(in the rows, 128 means zero)
The rows of Y fall into a few groups, which share some directions, and each row is roughly a mix of its group's hidden directions.
Y:
176  82  157  143  147  189  120  135  141  134  116
108  178  108  127  102  58  145  119  103  131  132
112  149  135  119  136  180  66  108  168  107  126
122  138  140  161  179  109  89  173  109  145  165
199  107  159  163  135  159  119  132  125  143  99
168  87  141  142  119  108  198  144  108  137  119
109  158  138  118  128  177  63  105  160  116  120
91  168  110  77  117  93  112  93  135  95  122
143  105  149  136  150  193  74  131  153  134  110
145  134  142  132  180  103  141  132  135  78  185
164  106  150  132  172  109  140  123  124  72  172
172  80  154  162  146  174  123  152  136  147  111
118  140  107  121  67  127  162  117  90  171  98
172  115  170  126  113  137  103  117  151  187  97
97  160  143  157  104  68  149  143  105  158  151
104  173  112  137  105  108  185  122  92  150  160
135  119  109  78  150  174  132  92  167  90  119
149  119  151  143  144  194  75  125  160  125  116
90  156  133  164  120  75  145  156  97  141  164
149  117  121  121  67  133  144  113  92  165  79
149  117  114  81  160  174  112  96  166  101  110
141  99  145  124  161  151  65  142  175  113  106
84  139  130  129  138  166  57  131  161  133  113
70  83  109  117  137  110  170  165  130  133  148
187  142  142  140  103  115  178  109  83  144  129
138  101  96  96  102  170  145  97  135  82  94
161  100  114  92  137  182  116  100  158  105  93
140  111  145  130  188  125  100  138  162  79  161
157  114  123  81  138  172  119  90  170  115  96
106  169  105  126  89  99  183  119  92  146  139
133  152  143  94  94  114  160  80  169  150  97
113  131  106  111  114  70  189  130  95  126  152
180  73  150  127  120  164  107  121  115  147  91
163  93  151  165  149  173  95  153  140  151  103
96  142  128  173  120  83  138  167  85  134  160
137  140  164  168  106  84  119  151  109  186  122
120  145  111  81  182  152  119  101  164  94  144
141  118  150  147  144  193  76  131  165  127  114
110  150  132  135  180  106  121  139  159  80  177
161  110  122  97  175  175  85  116  155  114  114
73  173  116  106  125  143  68  107  134  132  132
160  104  117  98  168  180  90  116  151  106  109
102  171  105  80  116  84  120  93  125  96  132
139  124  112  76  160  172  118  93  167  97  121
170  120  145  138  135  116  183  113  78  118  170
112  144  128  135  176  120  160  134  127  104  201
105  162  100  123  74  98  171  116  96  145  116
157  92  132  120  88  159  120  121  106  171  76
106  149  104  122  67  127  153  120  99  173  95
100  158  99  110  113  54  156  124  112  117  138
155  89  115  99  112  186  132  103  147  100  93
168  78  155  138  148  192  120  137  140  135  116
144  128  166  168  98  95  118  150  109  188  117
132  116  113  116  70  141  138  119  98  174  77
179  83  154  166  143  172  137  152  133  144  121
153  90  156  136  184  172  98  140  147  129  151
74  187  104  116  107  91  121  115  132  114  148
100  162  149  160  141  75  131  155  114  160  168
96  132  120  125  122  162  74  144  168  163  87
129  128  142  139  146  177  58  129  167  122  111
130  139  140  147  144  172  54  130  164  126  110
99  157  152  160  128  78  131  154  105  164  168
117  104  115  123  117  85  202  144  97  137  146
136  112  145  159  59  107  145  137  98  162  103
129  118  142  127  185  133  85  145  176  89  148
115  167  126  133  137  144  44  117  147  131  109
161  91  155  132  183  143  94  134  155  93  146
98  201  116  115  105  103  98  96  134  111  131
108  100  137  106  150  200  85  125  153  124  127
147  113  108  84  151  176  123  96  165  92  108
105  169  106  130  77  103  174  117  93  152  124
157  82  147  173  148  170  119  165  139  154  120
113  149  109  125  201  124  92  145  120  103  163
137  105  112  92  92  169  158  90  152  99  97
123  143  106  120  75  105  182  114  81  148  119
113  122  142  115  142  196  76  117  165  115  125
149  108  158  142  186  153  85  139  163  109  148
102  142  102  118  70  136  135  125  113  179  83
111  158  104  121  68  91  163  113  97  138  103
151  92  150  125  177  148  77  141  167  103  128
103  160  99  120  83  95  180  117  93  139  128
153  115  118  84  162  176  107  99  166  106  108
96  112  141  139  144  199  83  141  153  145  131
128  126  151  176  85  90  137  157  94  169  124
146  106  108  84  134  182  127  95  157  91  105
162  116  141  114  183  157  65  132  141  143  128
104  130  134  132  186  140  91  148  177  103  158
97  176  101  83  122  87  104  96  120  106  132
One row of each group comes first, with its name. Which group is each row after those in?
70  181  92  119  109  101  159  135  127  136  144
G
150  107  150  141  150  185  73  132  158  127  103
K
133  142  162  169  109  81  119  154  108  184  127
P

98  145  125  152  74  82  177  131  104  133  129
P
116  148  138  139  183  110  123  137  155  83  182
G
92  141  126  128  154  159  74  152  181  146  120
G
96  197  109  117  103  83  115  103  118  120  135
K
69  164  103  117  150  107  110  147  173  104  144
G
128  127  135  146  193  134  79  164  118  132  165
P
154  118  125  127  87  125  181  110  68  154  123
G
156  144  118  153  113  59  168  140  95  142  124
K
130  123  142  138  148  180  60  131  167  125  110
K
